One turn moves each row of this set onto another row. After a few examples, where does it send each row asked below?
nedal: [-24 -21  43  -7   9   9 -22  23  13  23 -23  65  -7 -10 -27  16   4  -7]
torak: [-19  12   2   4  12  18  18   5  11  -3   1 -14   9  14  -5   1  31  11]
lasa: [-69   0  28 -18   2 -13  -2  -7  22   4  12  19 -37 -20 -32  19  -4  -8]
lig: [-44  31   6 -23 -24 -38 -12  13   6 -17 -10  20 -34 -16  -2  35   8  18]
resoz: [-73 -12  31 -15   0  -2   8  -7  19  -3   6  20 -27 -14 -33  31  -6  -3]
simig: [-56 -11   6 -30  14   1   8   3  17 -27  13  32   5  22  14  42  11   6]
folur: [-55 -32  16   2  31 -12 -23  47  12  -9   8  18 -36   3   2  30  -7  45]
kuvog: [-45 -38   0  23  34 -13 -19  27  34   1  -4  48 -12   3   7  20  -6  46]
palud: [-35  21  19 -24 -33 -34 -28  24   0 -20 -19  19 -22 -12   0  23  -3   8]
Feb: [-30  -3  23 -10  22   3 -23   4  21  21 -28  44   4  -7 -18 -15   1 -28]
Lubu: [-45 -18  32   5 -25   2 -11  26   8  -3 -25   5   1   5   8  -6  27  48]
Rozo: [  2  22   2 -29   5 -17   2  36  26   0   1   5  -1   5  -1   6 -11  55]
dar: [-34 -18  32  -5 -18 -10 -32  40   3   6 -25   6  -5   2  13 -11  15  47]
nebi: [-20   0 -27 -18  38   8 -22  24  15  -4 -25  28 -23  24   9  12  32  16]
kog: [ -9   2 -26 -15  25   3 -35  -9   7   1 -11  35 -23  18 -23  28  12   9]
vopo: [-24 -23  55 -17  12   4  -8  46   4  21 -10  57  -9  -1 -21  21  -3   8]
Nez: [-17  39   7  23  13 -28   9  37  24   5 -11  35 -17 -29 -16  15  -1   3]
peme: [-47 -20  -3  18  34 -23 -26  14  36  19  -7  52   5   1   3   0  -7  41]
nekof: [-46  37  44 -11  -6 -23 -12   6   3  -7  21  29  24   0 -10  -2  18  17]
kol: [-48  26  24  -9  -2 -15  -6  27  35  14  20  10  13 -18  -5  22  11  58]
Dodut: [-31   5  17  -6  32   1 -17   3  28  19 -18  42  -6 -11  -7 -26   5 -24]
neguv: [-55 -29  30  -8  23 -14 -24  47  18  -4   6  11 -48   2   0  26   1  43]
vufus: [-58 -24  18 -23   4  11  -2  -3  17 -24  13  26  -5   6  -4  52  -2   1]
nedo: [ -3  29  27 -19  -1 -23  11  21   4  -8  -9  43   0  16 -10 -22  13  28]
kovi: [-21  -1 -11 -23  42  11 -19  26  18  -8 -18  14 -25  25  20   4  33  18]
Pim: [-16  13   1  24  22  11   2  14  11  -6  10 -16  15   6  -4   3   9  14]
kudob: [-15  11 -15 -28  14  -1 -22 -16   2  18  -3  26 -25  11 -39  31   5  18]
fetuz: [-22  24  25  28  25 -31   4  36  23   9   2  28  -1 -27  -9   5 -11  -4]

vufus -> nedal
resoz -> Feb
nekof -> nedo
And these:
lig -> fetuz
lasa -> Dodut
Nez -> Pim
vopo -> kudob

